One turning vector, and how many steps it has turned
The counts run from 0 to 974.
[154 151 112  86 136 132  80 134 114  93 164 120 157 116  47 151 127 128
 112 145 139 125 145 115 103 120 118 128 158 100 126 106 166  88] -> 768
[125 112 179 134 159 146  98 121  87 133 144 124  91 106  96 122 123  92
  99 133 113 116 202 119  80 148 153 147 130 130 127 109 180 110] -> 672
[120 131 128 136 143 118 110 108  98 127 150  88 114 107  57 153 104 104
 136 133 103 143 141 122 103 162 127 166 146  88 160 133 179 101] -> 746
[157 148 107  85 150 153  71 138 118 102 157 126 153 133  90 174 114 145
 109 165 111 123 168 100  91 128 147 131 175 119 115 100 148 104] -> 357
[128 124 174 126 165 130  82 141 107 100 132 146 107 120 108 146 124  97
  87 137 118 118 146 171  91 139 183 141 168 149 133  98 167  84] -> 878
[ 99 117 153  90 138 113  78 151 111 110 162 119 110 152  89 143 121  80
 110 160 130 137 146 134  86 132 111 146 132 103 162 136 191 123] -> 108
[117  84 164 122 158 146  83 138 112  75  97 141 110 124  93 170 131 112
 105 160 119 146 130 144  61 128 147 131 137 134 108 145 148 142] -> 52
[142 118 129 107 144 171 122 112 122  80 112  97 129 113  81 177 136 108
 149 183 117 133 193 124 107  96 122 143 122 136 138 126 160 125] -> 513
[140 141 108 150 147 123  98 127  91 121 161  91 124  92  48 156 103 128
 139 126 116 148 157 103  87 145 129 152 139  81 126 103 163 122] -> 748
[129 127 120 113 136 108  88 133 114  89 157 114 122 121 104 162 115  91
  89 158 111 160 116 138  98 140 130 159 162 106 165 107 167  85] -> 540
[101 100 175 130 151 136  89 129 124  67 100 106 103  95 104 186 130 114
 125 150 118 127 155 154  79 116 126 137 128 153 103 112 151 146] -> 480
[124 155 111 133 145 114 108 135 129 102 152 113 108 133  91 196  95 116
 125 116  99 155 123 152  63 169 143 164 167 108 149 131 157 124] -> 146
[140 109 162 177 156 126 128 111  95 115 147 115  96  89  63 139 102  94
 121 138 123 144 145 147  98 157 150 170 147 117 142 104 168 114] -> 486
[100  99 169 101 148 156  81 103 125  99 114 115 109 126  98 169 128  94
 125 141  85 125 179 145  77 126 143 148 123 146 127 124 148 121] -> 910
[105 110 180 156 165 131 123 141  92 111 110 129  86  87  85 158 100 113
 129 160 136 120 132 134  91 157 184 155 144 112 123 102 157 121] -> 897
[103 124 152 127 151 148 128  94 131  67  93 125  95  80  81 173 127 117
 123 128 128 118 154 143  75 161 120 147 123 142 104 145 151 123] -> 238
[175 140 133 103 148 170 120 124 128  86 156 128 136 132  91 172 110 137
 107 203 143 123 170 121 100 130 142 135 176 139 112 119 151 114] -> 359
[151 146 124 126 148 141 149 155 117  84 154 133 117 156  93 151 110 104
 126 170 181 134 170 142  84 139 132 146 118 121 146 149 173 164] -> 364
[145 118 118 126 150 135 114 117 100  98 125 145 132 126  66 139 105  97
 105 158 105 152 131 131 102 136 164 168 150  93 178 108 160  77] -> 282
[135 128 143 113 140 142  81 114 136  58 124 139 107 111 108 150 153 103
  96 115 102 136 157 145  82 113 113 136 124 169 125 121 176  96] -> 461
[121 148 142 129 129 138 142 151 149  87 182 133  89 157  85 161  94  98
 135 133 164 135 138 156  78 131 130 142 128 118 123  95 171 157] -> 812
[121 109 122  94 148 147 100 129 134  39 106 134 112  90 110 162 165  95
 110 152 124 142 163 139  81 106 115 148 108 142 114 121 151 110] -> 49
[125 119 176 132 155 167 106 102 117 115 132 147  89 125  76 150 111 125
 115 122 113 121 147 136  53 161 168 139 158 136  96 125 144 134] -> 653
[150 131 146 127 166 162 117 168  96 114 125 168 100 146  99 144 131 106
 116 140 150 121 162 132  84 144 203 131 144 121 132 121 173 121] -> 209
[135 111 142 168 148 144 141 146 107  99 132 155  74 106  95 143 110 102
 122 163 134 151 125 112  89 136 183 154 140 111 131  95 183 109] -> 470
[ 98 135 131 122 115 149 135 136 156  57 116 144  77 107 113 171 109 106
 131 146 128 135 134 120  93 119 139 151 116 115 125  60 172 105] -> 233
[126 176 131 107 132 124  80 115 129 126 162 113 108 111  79 167 113 139
 120  99 113 114 160 113  72 163 119 125 164 115 101 111 174 105] -> 167
[146 138 109 144 140 132 107 129 100 108 162  90 118  78  64 156 105 130
 138 150 124 138 165  92  96 133 114 146 138  83 118  90 167 124] -> 749
[154 116 140 112 151 155 131 142 152  78 176 129  94 136  96 155 163  78
 137 167 154 142 151 151  99 107 130 128 146 133 106 134 186 136] -> 550
[118 137 143 114 162 126  63 152 109  74 117 139 113 112 101 151 156 125
  94 107 134 119 163 144  61 139 129 123 122 152 106 127 157 129] -> 874
[105 157 129 104 115 152 135  98 148  75 131 129  95 135 113 189  71 133
 112 152 114 129 160 115  79 159 104 167 124 127 140 107 164 113] -> 834
[145 138 109 100 132 161 102 124 116 111 179 104 118  87  76 154 137 108
 143 153 117 136 180  90 114 107 118 133 140 106 118  88 169 100] -> 751
[144 118 168 145 131 140 112 127  95 112 155 151  98 132  79 115  82 119
 101 146 132 128 167 110  92 128 147 147 125 113 135  64 175 107] -> 675
[107 117 134 119 152 121 119 133 103 111 139 103 104 129  95 158 110  86
 123 173 133 141 153 119  82 161 117 164 124  91 167 163 182 139] -> 761
[104 138 135 111 130 151 113 106 152  60  96 150 102 120  73 184 120 130
 139 110 109 129 130 140  68 134 135 144 127 136 111 107 150 122] -> 236
[177 145 101 123 154 152 124 133 108  88 143 103 131  97  86 176 145 128
 135 185 143 139 182 109 112 122 130 134 147 119 128 129 174 114] -> 117
[ 94 162 134  98 128 151 151 127 132  87 122 139 103 143  86 151  88  93
 139 134 146 110 156 140 101 141 158 172 113 102 165  86 159 102] -> 419
